39 42 -56 -1
34 -50 5 -34
-54 -22 47 -48
21 17 -5 40
-51 -40 20 7
-37 -29 -55 48
-17 -14 -9 -43
->
-43 -9 -14 -17
48 -55 -29 -37
7 20 -40 -51
40 -5 17 21
-48 47 -22 -54
-34 5 -50 34
-1 -56 42 39

-21 -3 22 17 -3 -18 -7 -24 5 32 10
-13 10 19 -15 25 -22 1 8 13 -25 -23
-4 -16 -14 8 -4 13 36 37 50 0 11
7 -11 -14 17 -23 18 1 -8 14 28 23
30 7 -22 -8 -14 21 -25 -17 -14 -5 1
5 15 12 -10 6 -12 -33 -31 -22 -5 -13
->
-13 -5 -22 -31 -33 -12 6 -10 12 15 5
1 -5 -14 -17 -25 21 -14 -8 -22 7 30
23 28 14 -8 1 18 -23 17 -14 -11 7
11 0 50 37 36 13 -4 8 -14 -16 -4
-23 -25 13 8 1 -22 25 -15 19 10 -13
10 32 5 -24 -7 -18 -3 17 22 -3 -21

-33 19 21 -31
31 -24 -24 32
19 -22 -24 18
12 -23 -20 7
-34 14 18 -28
-5 -26 -23 -5
-10 19 10 -12
46 -19 -22 39
12 -20 -24 8
3 -20 -23 -2
->
-2 -23 -20 3
8 -24 -20 12
39 -22 -19 46
-12 10 19 -10
-5 -23 -26 -5
-28 18 14 -34
7 -20 -23 12
18 -24 -22 19
32 -24 -24 31
-31 21 19 -33

-25 39 -26
-5 48 -18
-19 -31 -34
5 55 -7
->
-7 55 5
-34 -31 -19
-18 48 -5
-26 39 -25

-6 34 -17 5 22 36 7 -36 -35 -5 11
24 10 6 -25 -5 5 -23 -7 -7 21 -21
-34 7 -10 41 16 8 37 -1 -1 -31 35
36 -6 11 -40 -13 -7 -35 4 2 35 -34
18 -17 21 -17 -20 -16 -15 20 20 19 -16
-29 -20 -11 20 1 -10 19 1 -1 -26 19
-7 34 -25 1 23 35 -1 -44 -43 -7 2
->
2 -7 -43 -44 -1 35 23 1 -25 34 -7
19 -26 -1 1 19 -10 1 20 -11 -20 -29
-16 19 20 20 -15 -16 -20 -17 21 -17 18
-34 35 2 4 -35 -7 -13 -40 11 -6 36
35 -31 -1 -1 37 8 16 41 -10 7 -34
-21 21 -7 -7 -23 5 -5 -25 6 10 24
11 -5 -35 -36 7 36 22 5 -17 34 -6

-19 -19 -39 -37 37 30 36 46 9 26 32 -28 54 15 2 -7
-31 -17 -48 40 -8 -54 15 53 -29 50 36 30 -23 -28 39 49
->
49 39 -28 -23 30 36 50 -29 53 15 -54 -8 40 -48 -17 -31
-7 2 15 54 -28 32 26 9 46 36 30 37 -37 -39 -19 -19

-8 -31 21 33 12 1 -29 4 -19 -16 4 -19 31 8
37 28 -18 -21 34 -10 -36 49 -25 55 -29 -33 10 49
-10 -30 14 21 2 36 -12 7 4 -19 9 -27 -5 -19
10 -21 -26 -11 -26 1 41 22 7 -27 46 28 13 -4
25 -18 -54 -30 40 -35 30 30 -4 -16 5 17 2 44
->
44 2 17 5 -16 -4 30 30 -35 40 -30 -54 -18 25
-4 13 28 46 -27 7 22 41 1 -26 -11 -26 -21 10
-19 -5 -27 9 -19 4 7 -12 36 2 21 14 -30 -10
49 10 -33 -29 55 -25 49 -36 -10 34 -21 -18 28 37
8 31 -19 4 -16 -19 4 -29 1 12 33 21 -31 -8
---
33 29 -17
36 29 -19
-46 -23 36
9 -15 -21
->
33 29
36 29
-46 -23

-24 -15 -10 23 25
-35 -35 34 -16 -23
-10 37 -54 29 30
->
-24 -15
-35 -35
-10 37

-57 -7 -33 -37 18
45 1 12 53 -12
3 -21 -10 48 15
-57 -10 -47 -18 18
->
-57 -7
45 1
3 -21

30 -8
-5 -14
3 20
-28 47
->
30 -8
-5 -14
3 20

20 -35 16
-17 42 -28
27 -28 13
32 -18 -32
20 -35 21
->
20 -35
-17 42
27 -28

-22 40
-28 3
45 -20
-34 17
36 1
->
-22 40
-28 3
45 -20
